Each named move below is a turn or a mirror, shown by a few rows before and after it. Which moves, in which order, take the first row of each later pair to the second? The first pair is answered.
z512 (before => after):
[  9   7   1   4  -3 -19  14 -19 -18 -26 -13 -17  12  20  -1   3  15   5
  -4   1  -8  -1] => [ 11 -17  -9  -4   2   0  26 -30  -2 -11  -6 -12  -5  -2  -5 -14   2  20
  -5  -8 -14   1]
[ -4 -12  -5  29   0 -27   4   6 -19   0   7  12  -3  -1   8  19  -1 -26
  -7   5  -7  -8] => [ -2 -27  -6  23   1 -12  18  -1  -3  10  13  15 -16 -19   5   5 -14 -12
  -8  -1 -10  -3]
[ 16 -38 -12   0  24  -8   4 -37  10  16 -22  12  -5 -19  14  -9 -15  -7
  -4  -3 -14  -1] => [ 16 -10  -6  10  21 -33 -19 -15 -18  -9 -32   7  22  12  14  12   8 -33
   3   6  -9  -5]
z758 (before => after):
[ 24 -15 -15   6  10   8 -14  -2  18   0  17  13 -17 -18  31 -25   7  -5
  -3 -31  12 -30] => [ 40 -17  -7   0  -2  -3 -10 -22  19 -11  -6 -13 -17  -3  23 -25   2  -6
  -8 -37   5  -9]
[ 28  11  -7   4  -8  -3 -14 -29   5  -6  -3  -2   6 -14  12 -16  10  -8
 -13   4  -7   2] => [ 15   7  -8   3  -6   4 -19 -18  10   0  12   8   4 -21  10 -21  11  -9
 -10  12  -4  -4]
[ -5 -13   0  -1   0   1   4   0  11  17   5   2  -3  -4 -12  -8 -14  16
  -4   3   4   8] => [ -3 -12  -3  -1  -3  -1   6  -3  10  14   2   1   0   0 -11  -1 -17  16
  -4   0  -4   6]
z501 (before => after):
[ -2  -8 -33  21   0   0  16  -5   3  11  27  30 -21 -36  33 -20  25 -18
   7 -18 -12 -24] => [-20  35   1  -1 -33  12  21  42 -11  13  39  24   7 -17  24 -28  20  11
  10  17   7  -4]
[  8   1  12 -14   3  -2  -3   5  15   2  16 -13  16  13  10 -24  -4  10
 -14   3  14  17] => [ 13 -16  -1  -3  16  -2  -2 -18  22  -6  12 -10   1   6  17 -22   2  -7
 -16 -11   7  10]
[ 11  -9  -5  -6   4  -1  -2   0  24  -8   7  -1  -8  -5  14   1  -6  25
  15   6 -16  -1] => [  5  -3   2 -13   0  -1  -9   2  21  -9   9  -2  -6  -3  12   2  -4  28
  15   9 -18   4]
z856 (before => after):
[ -4 -16   9  15   5  16  -1 -11   0   3  14 -12  -3  -5  -1  -5 -24   4
  -7 -11   2  11] => [ -1 -20   6  14   9  12   2 -13   3   0  11  -8  -5  -3   0  -3 -19  -5
  -4 -16   5   2]
[ 24  -4   0   2   3  -6  -7 -15  11 -12 -14 -23  -5  25  11  -5  11  -7
  -6  -9  -3  -3] => [ -1  -6  13 -14 -12   8   9  16   7  13  -2  -8   2   8 -11 -10 -23  24
   3  14  -4  14]
[  8  12   0   8 -10  16   2   3   1  -3   1  -9   8  10  17 -17  10   0
  -1  -6  16  -6] => [-17  -2  -4  17   2   6  11  16  -1  13  10  19   6 -13   1  -3  -8  10
   5   6   3   2]

Each pair is 2 to 3 moves apart.
[-32 -22 -24   8  23  -2  -6  11  -6   9   8  42 -14 -34  -1  13  -6 -18
  16  -7 -18 -27] => [ -5 -29 -31   7  21  25  -4  -9  22  -1   7  19 -27 -31  15 -15   4 -17
  -1 -26 -18 -30]
z501 z856 z512
[  8  27  23 -13 -28  -9 -13  34 -31 -19 -19 -36  34  43  -1 -11  18  13
   9  18  18  34] => [ 37 -44 -26  13  16 -16  -3 -38   2 -19 -30 -21 -24  -2  20 -11  18 -30
  -1 -35 -12  14]
z501 z512
[-10 -28   0 -35   1  14  16 -12  27  42 -27 -31 -39 -13 -20 -25 -27  25
 -12  23 -20  22] => [-13  -2 -11 -29  13  46  -7  15  31  41   9   0 -35 -19   2 -53   5  16
 -18  15   4 -18]
z856 z856 z758
[ 30   4  -6 -16 -17  36   0 -12  29 -11  13 -21  -8   6  18 -35  17  11
 -15 -22  14   0] => [ -7  31  12 -19 -31  20  -8  33  -1   2  17  -1  20  18  -3  -9   8  33
  -5  14  24   9]
z856 z856 z501
[ 27   9 -23   8  -3 -21   9  -6 -12 -15 -63 -25  17  18  -8  48   5 -36
 -11  -9 -38  16] => [-18  -3 -57  14  27  36  11  33   8  25   5  53 -12 -43  -6   6   4 -14
  -5  -2 -25 -25]
z758 z512
[  9  -6 -19   3  -5  28   3 -23   7   0  -2  -2   3   7  15 -11  28  -4
 -10 -13   1 -15] => [ -9   1 -18  21   5  -1  -8  -7 -13   4 -11  22  11   7  11  12  29 -16
   9   0  -2 -21]
z856 z856 z512
[ -6  11  49  -1 -10  12   5  -3  22   4 -29 -24   5  20 -18 -10 -13  37
  20  11 -13  24] => [ 13  38  31   6   0  39 -16   1  25 -14  -8 -15   3  33   7 -27  29  12
   6  -4  12 -17]
z758 z856 z856
[ 14   1  10   5  20 -34  18 -26 -27 -19 -42 -12  21  16  -5  26  -5 -18
  24   4   0  -5] => [-11  -7  18  -3  18 -35  23 -10 -28  -1 -40  -1  25   3 -20  28 -21   4
  33  20  -4   5]
z856 z856
